One turn moves each row of this set onto another row. After a few examples, where does it send each row asked below?
kepaf:  54   5   5 -17  -8   8   2 -21   1  -8   0  -2 -26   2   5   3   2  21 -17 -47
tonot:   6  13  -6   6  14  20 -24   5 -19  29 -37  -7 -19 -25  -7 -12  14   1  -8 -31
loku:  18   9  -8  23   5 -12 -17  20  18  13  27  -4 -45  10  -4  45   3   3  -5 -39
lam:  -4  -1  -4 -23 -20  -2  17  50  26  15  20 -16 -13 -14 -35 -14 -19  -6  -4   2
veri:   0  -2 -16  30  30  26  30 -18  -2  -4   3 -12   8   8  -2   4  -5 -12 -17  -7
besed:  -6  -3 -27 -33  20  13  13  59   2  16  -6 -18 -10   3 -19  18 -12  18 -24  -3
lefot:  19 -16   6  30  11   2 -25  13  18  38   6  -2 -30   8 -12  -2  35  28 -19 -44
Doduf:  44 -25 -14 -18 -27 -12   7  31  -7  -8   8  28 -36   3  -5  12 -24  -7 -16  -1
Gani:  52   4   3  -7 -10   5  -8 -22 -10  -8  -8  -5 -20   1   7  12   0  27 -22 -38
Dete:  39   4 -20  16 -16  35   5  10   0 -27 -15   7 -12  17 -15 -14  13 -27   6 -11
lotu:  51 -22  -8 -15 -27 -12  11  37   3  -2  21  23 -30   4   3   9 -18 -11  -6   5
saz:   4 -20   5 -14  18  -4 -10  39  12   4 -19 -27 -13   1   9  12 -15  44 -10 -46
Zup:   9 -32  16  -4  21  -4  -1  12  22  -2 -11  -4 -21  31   8  18 -26  43 -15 -27
bonip:  48 -17  -8 -16 -29  -6   0  35   1  -7  23  24 -35  13   0   7 -28  -5 -13   1
tavob:  15 -21 -10 -15   1  -1 -18  38  -4  -5  14  22  40   7  -8  -1  -4  -4  16  -8
Sil:  26  13   5  11 -11  32 -14  17  11   5 -34 -30   5  22 -28   6  21  -9 -29  -8
reroz: -10 -20 -38  14  27  31  20  40  -2  -1   9  20  -1 -11   6  -7  -3   8   5  -4
kenav:  25 -13  -5  27  10  -8 -29  12  19  38  -4   0 -32   5 -16   7  28  35 -22 -38
tok: -22 -30 -11 -12  -2  -2  -5   5  28  10  -4  -7   2  25   6  22 -33  -7 -19   8
mina:  -1  -5 -35  31  22  27  31  17 -10  14  -3 -30  -4  -6  -8   1   7 -11 -11 -27
bofif:  17 -11   7   2   4 -16 -36  54  11  19  29  16   1 -21  -4  -4   7  -3 -13  12
vif:  24   0 -14 -17   7  -5 -23  31   0  49   4   0 -36 -13  18 -13 -29  28  -3 -11
gib:   5 -11   2   5   1 -22 -40  49   4  20  21  23  -1 -19  -6  -5   5   5 -26   4
degiv:  12 -19 -17  -4   5  23  -7  46   4  35  -2   6 -39   4 -16 -33  12 -30  18  -6
pami:   0   2   1 -13  25  24  32  34  -6  24   0 -14 -13 -11 -27  24  -4  27   2 -39
Monim:  44   7 -23  15 -15  36   5  17   7 -32 -22   1 -12  10  -4 -11   4 -22   5  -3
tera:  -2 -30 -37  11  19  27  14  11   6  -6   6  17   4  -8  15 -10 -29 -12   9  -8
Luva:  -8 -11  12 -16 -13   4   7  23  37  -7  19   2 -16   3 -37   2 -17 -12  -6  24
Matu:  28 -40 -21  -5   0   3   4  49  -3  11  13  30   9  28 -22   3  -9  -3  14  -9
gudis:  21   9 -18  43   5  18  -4  31  15  33   3   5  12  14  -5 -47   5   1 -12  -1
lepi:  12 -34   6 -10   2  10   0  -5  27   4 -42 -29 -21  25  -3 -24  -3  15 -17 -20
Mag:  18  10 -16  37   6  17  -2  24   4  29   7   8  15  14 -17 -51  10  -6 -11 -13
zes:   8  -9   0  -9  -9   7 -24  14  11  -3  -5  21 -48   7  24  28   5  24   5  15
manik:  33   9   1  12 -20  19  11   9   9  36 -22 -23   8  39 -20 -14  -3   0 -37 -13
gok:  50  12  -5 -13 -10  -7  -5 -21   5  -6  -9   0 -23   0   5  11   1  30 -22 -41
siru:  13   1  -3  18  -8  15  25 -21 -14  26 -27  24 -37  26   5  -3   6  13 -16 -13
mit:  -1   1  19   4 -10 -12   4   6  22   8  13 -10 -50 -30 -10  17 -27 -12 -12  -3
divo:  11  -8   4   2  -1 -12 -46  58  10  16  29  16  -7 -12  -3  -6   2   3 -17   4
Pabi:  31  34  -2   3  15 -16  -8   7   8  14  37  -3 -21   2   3  26 -20  14 -15 -37
Taz:  36   3 -18  15 -14  41   9  15   8 -28 -23  10  -8  15  -5 -11  14 -27  -5 -20
bifu:   2  24  -9  -8  31  10  32  49   8  10  -8 -37 -14  11 -22  -3  -1   4   7 -10
Velu:  26 -16   1  34   7  -2 -27  13   4  42  -2  -3 -28   8 -11   5  26  36 -25 -39
Vusis:  -4  14  17   4  -2 -10  22  32  11  23  23  -5 -51 -28 -16   9 -11  11 -19  -2
Poro: -17 -25  18   8   5  11  12 -19  20  16   1  -3   1   9  -3  31 -22   0   6 -28
tiro:   6  13   9 -23  -6  19   4   3   4  -3  10  26  -7  14  15 -34   6 -15   8  17
kani: -11  -5   7  15   7  -4  13  -4  34   4  -6 -25  -4  33   0   3 -21 -22  13   2
Fani:  21   8 -13  36  11  25   0  26  11  33  -2  13  15  14 -10 -45   6  -8 -21 -18
Lamag:   3 -13   8 -14  12  12   8  20  14   8 -37 -28 -13  17 -10 -29  19  39 -24 -17

tok -> bifu
reroz -> lepi
And these:
Sil -> loku
mina -> Zup
zes -> degiv
divo -> Dete
Monim -> lefot
Taz -> kenav

One turn moves each row of this set onto another row. After a few examples, where does it send each row asked below?
neboz:   9   5  -1  23   0 -17  -3   6  14 -50  29 -31   4  31  21  15   5  38   4 -53   3   8  -5  -5   3 -31  -8  27  -8  -5  -3  51  -6  -7 -44  17   0  13  -8   5  -6 -14   3  33 -30  -4  -8  -1  11  19  -6  -5 -10 -13 -14   8
fegus: -12  14  14 -15  19 -57 -13 -14 -22  -5  -9 -14   7 -17 -14   5  -3  12  15  11 -14  12  -2  -6  23 -19   7 -25 -35  -7  -3 -18 -30  12 -13  -1  41  -8   6  27   8   6 -16  -7 -26  -6 -11  24  -5  18 -19  -2 -41 -12 -49  15
zegi:  49  26   8  22 -14 -29   3   3   3 -21  12  10 -14  44  -2 -27  21  -5   3  33  29  40   1 -21  34 -33  -9 -17  -6  12  -1  -7  14 -10  12 -37  15  -6 -31  16 -10  -4  27 -27   4   1   7  -2  -5 -11 -27  19  -1  -6 -32   4
zume:   9  -4  -2 -11  16 -25 -24  -2 -22  -1  28  -4  18  22 -35  38   4  41 -12  29   7   3   0  -4 -30  -7  -4  27 -18 -12 -18   9 -36   1   8 -10  26  -4 -20  -8 -13 -15 -13  -1  -8 -30 -12   7  45  12 -15  -3 -25   5   6  21
lete:  28  -4 -24  36 -11 -27   1   5 -20 -13 -12  19 -40  26  -8 -11  -8  21  26  -9 -10 -15 -27  -5  40 -55 -15  15  -8 -31  -3  26   6   8  12  -4   9   2 -20   0  -3  -7   6   3 -19  -3  16  -8   9  -5 -43 -16 -18 -13   0  16
zur: -36 -11  27  39  23   1  -2 -49   8 -20 -21  22  13  -2  -5  30   0  34  20 -14 -23  14 -12 -28  26 -28  -5 -13 -10  12  -6  29 -15 -21   7  -6   6  -7 -18  13  15  -7   5   4 -47  -9  10  19  14 -14   7 -17  26  -1  -5  10
Zotu:  15  -1  26 -13 -46  12   4  -1 -22  18  52   0  11  18   3   6  34  25  27  -8   0   3 -36 -10  32 -11   7  -5 -12  30   3  13  -6  14  -9  -4  35 -13  -4   4 -14  10   6   4  -4 -19 -39  -3  27  -1   1  30  30   0  -3  20
Taze:  15  24  -4   0  34 -18 -14  19 -15  34  18  11   7  25 -20  13 -30   5  12   8  -4  44 -26 -46  19 -26  -4  22 -45 -23  -1  -8 -12 -23  23 -38  15 -14   5  35 -12 -39 -22  -2 -17 -10  11  14  -6  29 -17 -19  21  -7 -39   5
zatu:  25  41 -19  28  14 -11  20  20 -21   2  32  -7  21  50   9  21 -10  31  -9  -7   2  22   2 -17   6 -27 -13  -6  -1  15 -31  29  10  20 -14   5  35 -15 -21  19 -21  -1   8 -10 -19  32  -8  18 -11  16   6 -26 -14  15 -57  10
Nobo:  13  35   2  11  -1 -15  29   1 -39 -10  14 -28  16   4  41  13  15  27  20  -7   5  33 -17 -27  24 -32  -2  28  -7  -4  43 -19   3  -7   2 -33  78   3  -7  22  14 -20   4  -2 -16  -6 -21   2  -5 -20 -15  -8  -8 -10 -25  40
lado: -22  29  -5  13   8 -11  -8  -3   3 -19   8 -23  12  45  20  16 -11   5 -14  27 -19  11 -16  -3  -1 -43  -8  -3 -38 -24 -29  33  16  -8 -10 -16  39 -14  23  17   7  -4  12  13 -20 -20   2  26  12 -13  -9 -24  13  36 -20  23
rom:  -6  39 -14 -13   9  12  37  -3 -25 -22   1  -6 -21   8 -11  23  14  17  33   0   5  37 -52 -13  22 -11 -19 -19  12 -12  16  13  10  28  20  26  15  -8 -20  18  -8 -14 -18  -8  -9 -31  19  -7 -15   3  29   6  12  13 -27   9
gagig:  35  25   0  24  -7 -18 -54 -36 -18 -24  14 -21  11  21  -5  18  31  16  23  -7   0  29   5  13   2 -30 -11 -11 -36   5 -10  -6  -5  -2 -12   2 -35 -30  -5  19  17 -11  -6  15 -22  -6 -19  -6   7  24  -4  -6 -14 -10  -4  -8
gosas: -15   9  -9  34  -1 -30  33   0   2  37  49  16 -16  -3  -4  29  22  42   1  -2 -15  32  -7  16  22 -17  -7 -14 -18 -14   4  17  -7 -25   7   7  20  -7 -10  38  -3  25   5 -27 -10 -14  41   1  -4   8  10  17 -26  15 -25  21
Lod:   8  18  24  12  22   8  -5  -1  19  -3   6  -9  41 -36   0  28  36  15 -11 -11 -13  35  14  -1  62 -44   1 -14  -6   8  -5  27  -3  26   6  -5  14  11 -10   6 -13 -11  -5 -15 -27  -7 -53  22  -3  -7   6 -14   6  -5  13  39
som:   1  27 -19   1 -15   2  -4   5  19 -11  -5 -10  12  21  -2 -13  -8  45   6   2  16  38  -1  -1  23 -51  13   0  -5  -3 -36  -4 -13 -30   6   0  28   1  11  -1 -26   6 -11 -14 -28 -16  18  18 -11  26  -1  33 -11   4 -63  29
dun: -13  -6  11  57  15  14 -40 -10   0 -17  24 -19 -29 -10 -25 -13  23  19  27 -12  11  16  -2  -3  38 -22   9 -17   1   1 -10  -2  -2  -8   9  15  41 -22  18  22   0 -46  -6 -17 -18  22  -2  25  12  26  -2  22 -13 -25 -42  35
Lufe:  16 -24  -7 -13   3   9  -5 -15  22 -16  22  19  15   1  10   9  -1  34 -10 -48   0  -1 -10 -18   4 -26   1  -2 -27 -17  18  38  -1   1   2   0 -36 -28 -14  19  -3  -7   2  -4 -11  -6   5   9  13  25  -6 -47  -9 -13 -12  29
ledem:  35   9 -15  14  15  13 -13  21  -7 -29 -21  21  -1   3   5   7  28  22  40   5   7  25 -38  -7  14 -24  -8  13  -7  -9 -23  16   6 -21  -6  -1  31 -38  -2 -15  -1 -34   2 -27 -45 -18   3 -15  19   7  25 -19   3  14 -30  57
rane:   0  20 -28  34  10  29 -29  10   7  40  10   9 -11 -14  -4   5  13  35  15 -18 -26  51   3  -8   5 -38  27  16 -10 -51  15  23   7  10   3  -9  22 -15  -1  12  -9  -9  18  -8 -36   8 -10   6   0  25 -25 -30 -17  -9   3  14
lel:   5  15  -9  -2  26 -30 -12  24 -21  25  16  17   4  -4   8   1  18 -12  10 -28 -14  -9  -3 -17   8 -41   4  18  16  -1   0  11   7 -40  -8 -14 -11   8 -27   0   2 -44   3  -6  11 -18 -48 -15  24 -16 -20 -18   1 -24  -5  21
zeni:  12  12  28  26 -30 -21  -5 -20  24 -11  42  38  -8  14 -12  -1  19  15  18   7  -9  14 -52  -8  16   8 -25 -25  20  -4 -32 -11   5  14  14   2  24 -11 -16  23   3 -28  -5  15 -16 -25 -18  -7  -6 -19  13 -12 -20  10 -14  33
Ges:  30  12  21 -18 -15 -24 -20  -1 -30  -4  -4  34  40 -22 -10   8  32  23  -9  -4  32  12   4  -5  11 -46   6  19  -6  28  11  14  12   8   6  -6  36   7   8   7 -10 -24 -12  -8  -7  14  -4 -10 -18   3  27   7 -12 -40 -13  22
Bilef:   7  47 -17  19   2  -3 -30   1  14  20  11   9  30  25  32  25   3   4  10  -9  -6   3 -21 -32   0 -51 -22 -20  -7  10   8  22 -29 -31   7  -8  11   3  -3  42   8 -37 -15  30 -38 -32  -5   6 -28 -33   2   8 -22 -19  -7  14
nad:  34  15   1  16  19  15  -3  38  -8   6  36 -13  -4 -12 -24  34  13  15 -11 -34 -18  38  18 -31  36 -19   8  12 -11  -2  -5  38   5   8 -20 -15 -25  10  25  26  23   0 -18   6 -10 -25 -26   2  -9  17  23 -13   0  -9 -18  11
tabe:  18  28  11  11  -7   8 -11  -9  -2   0  24   8  17 -17 -25   6   2  39  -1  16 -14  38 -18  23  15   0  25 -18 -32  36 -15  24   7 -38  13 -33  28 -34   1  -7  15 -28  11  -2 -17  -4 -34   9 -17 -11   5   2  11 -30  14  13
bip:   0  13  27  32   0   1  -3  14 -38  35  27  33   4  -5  34  20  23   6  30 -11  13  28 -19 -25   9 -23   0  -8  -7  -2  14  37   3  13  26 -51   5  29 -14  40 -27 -34 -17  -6 -29  19  -7   3   6  27   8   7 -14   4   4  35
navoz: -17  -3   0  22  -9 -17   9   8   5  -3  35   4  -5  22 -42   9  38  39 -26 -16  -2  16 -16 -23  13 -18  -5   2   1  23   8  -2   0  -5   4 -30  32 -35   1   3  17 -13   2 -29  -6  -5  28   8  47  14  -1 -51   8 -20 -24  21
fepov:  16  22 -32  30   1 -20   2 -14  -9 -13  38  -4 -14  40 -55  15  18   7 -15   6  -3  -2   2 -43  25 -39  -5 -13 -24 -21 -29  22   0  -7 -25  19  19 -12 -12  18 -21 -25  19  20  -5   8 -14  18  21  28 -12 -11  -6 -32 -31  19
Tolin: -29  40  10  14   9  10 -32 -17  30  17  64  15  15  10  24  14  60  21  -1 -11  -1  -1  -4 -25  32 -31  -3  14 -41  -9  20   0  -7  10 -12 -16  58  -7  -6  22  -3 -18   6 -14 -20 -13 -28   9  -3   5   2 -22 -14   0 -12  -9
nop:  48   8   9  14  -7  -6  -7  40  -2  17  32 -18 -12  18  29  29  45  14  13  15   3  25  -4 -30  10 -14 -20  -5 -30 -13  -3 -19  16 -43   5 -17  -2  -1  -1   4 -21 -41   5   6 -23  -6  -9   3 -18  -3   5   8  -8 -36  23  37
bimir:  26  -9  11  -1  -1 -32 -23  24  16  -8  46  19 -11  -3 -17  20  17  27   6 -19   6  33  17 -26  26 -25 -26  40 -12  -6 -16  28  25  24  43  -4   4 -29  -9  -3  -4 -35 -30 -14   1 -25 -20  16   7 -25   3   1  -3  -3 -15   9
Domo: -21  30  15  39   2  -3 -11 -13  -9  46  16 -10 -18   8  -2  22   9  45  30 -23  -1  15 -19 -26  18 -36 -14  12  -3 -10  -1  -8  -4  -5  14  10  26  10 -19   7  15 -21  11 -31  -7  13  -3  24  -3  31 -70  10  17 -10   1 -16
danez:  11 -15  19   8   7 -17  39   6  -7  23  18  26   3  19 -36   7  16  10  31 -15  -4  15  -7 -11   1 -29 -11   7   0   4  25  -1   0  -4   1  32  46  27  -5  37 -12 -20 -10  11 -12 -11 -13   8  26 -24  -8  29 -15 -11 -11  64
mol:   5  11  17  13 -10  -5 -11  18   2   6  -3 -30   9  16  16  12   0   1  13   7  13  53  -7 -30  -9 -34   3 -22  -7 -14 -13   1   4 -21  62  -4  -3 -22   4  41   0 -24   1 -19  -7 -17  -8   1   0 -11  31  38  35  -6   3  17
Mogo:  -2  -8  -4  15  26  -3 -23  35 -23   2 -16   0 -22  31   4  27   7  17  13  -1  34  31 -24  -6  42 -76   8   0   3   1  23  -8 -22  13 -11 -36  35 -27 -24   9   5 -15   5 -26 -14  -7   0  -9   9  11 -37 -11  -2   9  10  23
bozub:   0  19 -10  -1   4  -5  22  27  -4 -34  12 -22   2  25   2  30   9   7  24  -3   2  26 -30   8  49  -4  -2  30   5  17   6  11 -17 -17 -22  46  16   0 -29  10   7  11  -8   5   8   1 -23 -25 -12  11   0  -3  38   2   5  11
Fudur:  -8  10  11 -27   5  -1  23  18 -19 -12   3  16 -12  11  -5  24  31  25  13  37   9  28 -32  -2  -6 -12  33  -8 -37 -24  30  15   9 -17   0  -4  12  31  20  14  12 -10  13 -13 -32   9  12   5   9  17  -5 -12   3   7 -26  48
pevuz:  15  17  -1   9  -4 -28 -17 -37   7 -21  22  12  17   2  29  30  -8  11 -26   5  21   6   5 -21  17 -31  -2  19   6 -25   2 -25 -33 -27   6 -14  15  -2 -28  29 -16 -40  -9   7 -30  50  -8  -8   4   3 -24  -3 -10  -5  -4   0
liler:  23 -10  51  -4 -10  15   6  29  11 -12  42   9  21  33  15  24   3  31   2 -16  -2  29   0 -26  42 -31 -21  -3 -10   1   0  18 -24  14 -10 -10  38 -14   2  30 -24  21 -32  10 -13  29 -35   2 -13   4  20  -8  19  16 -17   1
teb: -12   1  13   6 -20   4  16   8 -21  -3  10 -15  -9  22 -21 -11  50  -8  33 -20  -6  14 -36  -8  19 -57  36   8 -13   0  17  26  12 -15  -5  18  42 -11 -19   8  15  -8 -11 -24 -15   9  -6  -6 -41   4   9  -2   5 -35  -9   1
paneg:  28  -9  11  30   6 -38 -27  29   6  -4   9   8 -31   8  35  -5  -3  10  17  13   4  11 -27 -62  52 -20   1 -12  -5 -26  33 -26  21   7  -1  -8  10 -10  -7  38   2  -9  -3 -14  12   1 -13   0  13   6  13   8  -7  11 -12  38
kudop: -21  38  27  21  12 -22 -19  13 -34  -2  21 -11 -27  17 -19  23  10  42  32  -5   7   3 -12 -18  20 -40   5  -1   2 -37  25 -19 -32 -30  -4 -19   2  23   5   7  -2 -10   6  29 -12 -32   6 -37  16  12   2  26  -3   9 -16  16
Dib: -14  18  -3   9  -7  -6  11  37 -11  13  11   9 -31   4  -5  14  -4   8   2 -41  16  21 -23  -1  13 -22  26  -2   1  -1 -47  19   0  -9   1   6 -14   2   2  15  -7  12 -19 -10  -3  -5 -13  11 -26  26  11  31   5  34 -35  -2
buta:  25  11   8   6 -12  28 -17   2  16   8  -5  32  24  41   9  18  21   0  34  -8  13  29  10  -6  61 -24   7   9  33   0   4  26   8  11   5   2  34   1   6  11   6  -5   0   5 -17  37  12  -2  42  -9  11   6   7   8   5  20
dudu: -24  67 -11  18   2 -18  -3   1 -10  31  25  37   8   1  26  15   6  28 -40  -6   1  29 -35 -42  -2 -23  -8   7 -12  -8  23  22   6  -7   0 -16  24 -17 -10 -14   6 -14   3  10 -17   3  14   3  12  -3  -8   1   0 -24 -12 -22
tuge:  25   7  21 -18  26   0 -32 -38  -9   3 -13  25  19   5   6  29  15   9  21 -10  18  29 -15 -20  -2   2  -1  12   3 -23  -9  23  14   1   8   8   0  26   3  22   4 -37 -11  15  18 -10 -15  48  28   6   0 -13  10 -15 -28   5
rab: -13  21  -5   2   6 -10  -2  -1 -19  16  22  -4  18  24  36  49  30  10  10 -21  -2  -8 -21  -2  41 -24 -29   0 -37  -4   2  -6 -15 -19  21   9  17 -25  -1  17  15 -15 -10   5 -20 -46   5 -18  29 -12  38   1  21 -27  17   3

Lufe -> Lod
zatu -> neboz
danez -> Fudur
And these:
navoz -> zur
Domo -> dudu
pevuz -> lel
teb -> gosas
lete -> rane

